One turning vector, and how many steps it has turned
The counts run from 0 to 397.
[106 116 170 110 110 112 126 134 114 114 79 125 171 127 133 169 149 127 119 145 157 129 152 96 111 118 113 115 91 113 120 106 117 112 168 132 104 143 137 110 99 91 91 144 127 140 143 141 134 142 134 141 146 103 126 122 140 118 171]
292
[159 133 94 98 118 155 154 101 179 130 150 127 113 124 129 129 115 106 137 78 146 117 133 125 125 130 123 131 154 125 107 162 118 119 99 102 135 108 104 121 154 162 167 153 136 129 107 105 114 112 101 104 113 150 138 139 121 173 117]
344
[134 137 114 84 121 172 140 78 148 131 129 137 158 121 156 114 133 107 132 145 157 132 147 87 143 144 101 138 91 135 103 141 174 113 116 111 125 138 158 142 127 109 106 153 118 120 103 131 140 129 126 91 138 131 126 129 145 137 170]
380
[123 138 100 68 145 136 140 137 110 144 91 152 146 102 158 113 111 136 109 140 148 123 122 125 153 158 97 129 116 167 102 161 136 128 102 139 129 98 164 154 133 144 129 150 135 120 126 141 103 149 118 77 129 152 124 132 102 157 142]
221
[103 93 144 136 132 93 129 158 97 120 98 135 122 108 129 147 94 167 105 135 111 159 124 167 137 128 94 140 121 146 148 158 94 131 150 156 141 137 133 156 106 140 104 95 157 141 143 134 124 125 148 133 134 112 102 106 93 124 143]
38
[127 116 114 101 140 137 123 157 88 113 160 171 156 122 144 130 110 144 122 149 142 158 104 121 120 131 96 126 73 136 146 132 158 159 126 129 142 147 172 161 131 145 147 113 138 106 142 152 180 134 100 118 138 149 102 122 111 113 142]
211
[118 122 104 153 138 129 108 149 129 155 121 135 81 118 137 119 137 155 113 138 90 136 83 173 138 123 147 135 169 148 119 174 144 129 102 152 166 116 112 149 101 160 123 99 152 98 138 127 130 139 116 124 135 147 152 123 112 137 88]
240
[129 106 144 130 100 142 116 122 138 101 157 133 146 137 142 159 150 125 119 146 125 165 111 101 115 112 85 129 101 109 160 122 156 132 148 134 140 166 139 124 124 117 102 108 134 115 126 138 195 113 122 149 153 107 119 101 132 106 177]
287
[123 129 129 159 134 145 105 132 116 130 140 148 147 140 125 141 149 130 142 176 144 138 157 114 80 93 166 105 92 156 113 119 149 145 171 120 120 137 133 147 108 94 122 128 112 111 142 145 146 161 100 137 128 131 106 166 149 107 135]
371
[119 107 120 110 125 104 139 144 118 125 100 127 118 97 138 133 94 155 103 126 101 146 105 159 147 147 69 139 145 155 152 172 103 124 124 160 141 119 139 147 141 154 114 118 154 136 124 120 114 110 149 112 131 114 109 99 84 143 151]
312
[96 127 138 97 143 105 144 125 101 128 59 113 147 88 125 143 93 157 121 95 130 127 124 126 157 159 98 140 108 109 131 151 102 102 121 146 111 120 144 121 131 128 96 136 142 158 130 133 117 116 174 116 127 99 124 131 112 128 150]
36
[124 104 141 136 111 149 135 75 138 139 125 127 134 149 138 132 118 115 134 169 149 147 180 138 116 123 121 150 85 152 98 136 143 118 145 104 151 165 128 160 74 96 95 120 138 140 118 130 113 136 126 110 136 116 102 121 151 118 149]
107
[159 142 100 105 132 136 151 129 152 130 178 141 102 130 132 101 114 107 132 92 134 120 112 149 133 145 113 142 151 134 132 149 113 140 88 105 151 120 121 139 170 170 182 133 143 133 113 101 117 103 102 113 115 168 119 120 101 161 107]
66
[135 108 104 162 124 131 129 114 152 138 146 127 89 137 113 136 104 138 129 110 116 141 139 181 110 104 149 134 167 151 109 180 100 130 139 120 162 126 82 152 103 163 143 112 148 127 121 101 108 132 105 125 107 136 131 145 115 147 97]
74
[137 111 133 108 119 96 127 190 114 125 122 162 125 137 130 143 127 142 101 122 139 136 121 166 109 112 116 117 138 152 111 141 91 151 129 147 146 114 113 131 103 171 158 124 157 117 160 126 110 144 91 123 132 170 124 107 92 157 111]
56
[161 107 104 122 89 147 138 110 181 104 157 134 135 131 127 153 121 110 124 126 147 148 154 125 91 100 88 114 146 149 134 155 108 120 175 117 131 127 97 129 140 144 142 145 130 127 108 105 125 116 98 122 119 117 101 126 120 160 176]
182
[130 107 168 135 97 120 123 124 136 106 148 131 149 159 129 171 154 114 129 152 146 150 151 108 96 106 113 117 97 105 138 98 133 128 166 110 129 172 127 107 100 97 109 119 127 129 140 140 162 120 123 156 151 113 118 106 149 110 167]
13
[146 127 90 120 114 152 142 108 169 118 130 126 140 105 130 144 118 115 126 117 139 133 152 108 108 118 92 108 157 156 138 161 114 112 172 130 115 108 114 130 177 132 127 159 112 137 101 108 122 115 118 115 111 105 99 153 113 155 176]
185
[129 136 133 78 114 117 145 135 151 141 89 114 111 116 149 108 143 109 112 116 122 102 109 141 163 159 91 140 170 125 119 141 114 97 90 137 139 104 128 111 141 134 121 144 140 135 124 113 90 114 141 104 143 146 158 84 106 168 133]
145
[105 114 107 114 142 149 129 91 128 113 102 122 160 96 127 152 84 157 137 86 147 150 131 92 138 132 113 129 94 107 131 176 137 104 136 125 107 131 141 133 129 135 102 148 132 141 108 132 162 117 147 119 110 92 120 161 131 122 157]
199
[121 137 185 93 118 91 148 154 115 132 113 128 119 156 140 113 153 104 124 144 139 103 131 149 136 153 123 139 113 103 113 74 115 141 97 106 137 138 144 115 112 100 130 120 142 142 154 129 97 132 139 133 164 160 144 85 124 131 116]
140
[105 137 135 80 146 114 147 142 95 144 69 153 156 119 139 122 109 135 122 136 171 110 153 131 136 147 131 127 84 149 84 130 117 125 112 127 119 114 154 139 102 129 123 155 135 137 144 141 88 160 122 95 128 155 124 136 119 142 120]
220
[155 104 142 132 91 133 136 117 167 104 172 140 135 160 118 164 130 100 132 122 158 147 159 134 85 96 109 120 131 126 124 119 105 135 173 97 138 153 91 117 122 132 157 127 141 134 130 110 132 114 91 142 131 131 111 117 130 141 152]
179
[115 113 162 123 136 82 136 174 92 111 127 138 121 140 112 152 110 144 120 88 129 137 105 164 129 126 138 136 109 93 137 121 91 146 99 119 140 146 120 118 95 157 144 100 167 132 163 133 141 125 124 150 132 148 137 103 109 122 94]
324
[100 98 165 129 119 114 114 136 98 125 104 130 135 143 144 144 137 152 114 154 119 155 112 141 136 128 117 143 91 114 124 130 150 130 118 139 149 162 147 140 61 110 87 93 152 116 152 150 153 139 138 138 159 125 144 96 133 104 127]
125
[126 111 97 117 130 159 132 85 138 108 155 126 142 106 128 142 84 142 142 94 130 165 128 105 135 133 96 144 99 115 154 179 142 117 135 115 125 153 141 144 143 143 122 131 134 138 98 120 173 99 138 113 112 91 103 145 122 120 166]
196
[123 140 144 163 128 101 116 169 138 116 114 129 125 134 102 164 162 130 137 115 130 110 136 128 89 101 173 91 160 115 132 100 97 131 173 125 106 115 95 92 142 112 141 130 121 136 155 123 129 135 114 173 129 124 141 158 134 129 118]
169
[135 127 86 135 132 181 113 78 154 127 148 125 140 116 122 149 130 134 149 84 135 145 115 88 123 112 148 118 126 104 121 175 175 113 118 113 124 134 118 122 127 146 123 145 128 112 107 124 187 120 115 125 114 113 150 161 145 128 130]
362
[135 153 150 142 120 145 141 74 169 137 142 95 109 144 123 113 154 85 152 126 133 99 166 120 119 136 164 141 134 108 119 105 135 107 132 75 124 136 114 107 153 79 120 134 111 157 108 114 105 109 149 139 130 114 136 143 161 123 127]
267
[101 130 167 121 159 79 138 183 69 114 120 137 137 123 115 142 115 155 125 98 130 129 107 141 134 141 148 130 90 87 139 105 98 150 111 122 123 137 152 123 124 136 143 107 147 144 164 147 148 130 135 159 133 140 122 123 111 105 109]
46
[125 117 106 121 135 138 124 123 134 148 122 126 88 115 140 113 119 144 122 108 105 139 84 159 160 142 123 152 154 137 116 189 148 123 76 139 166 124 122 149 101 167 123 114 158 110 122 120 130 121 121 107 131 149 156 111 112 149 97]
236
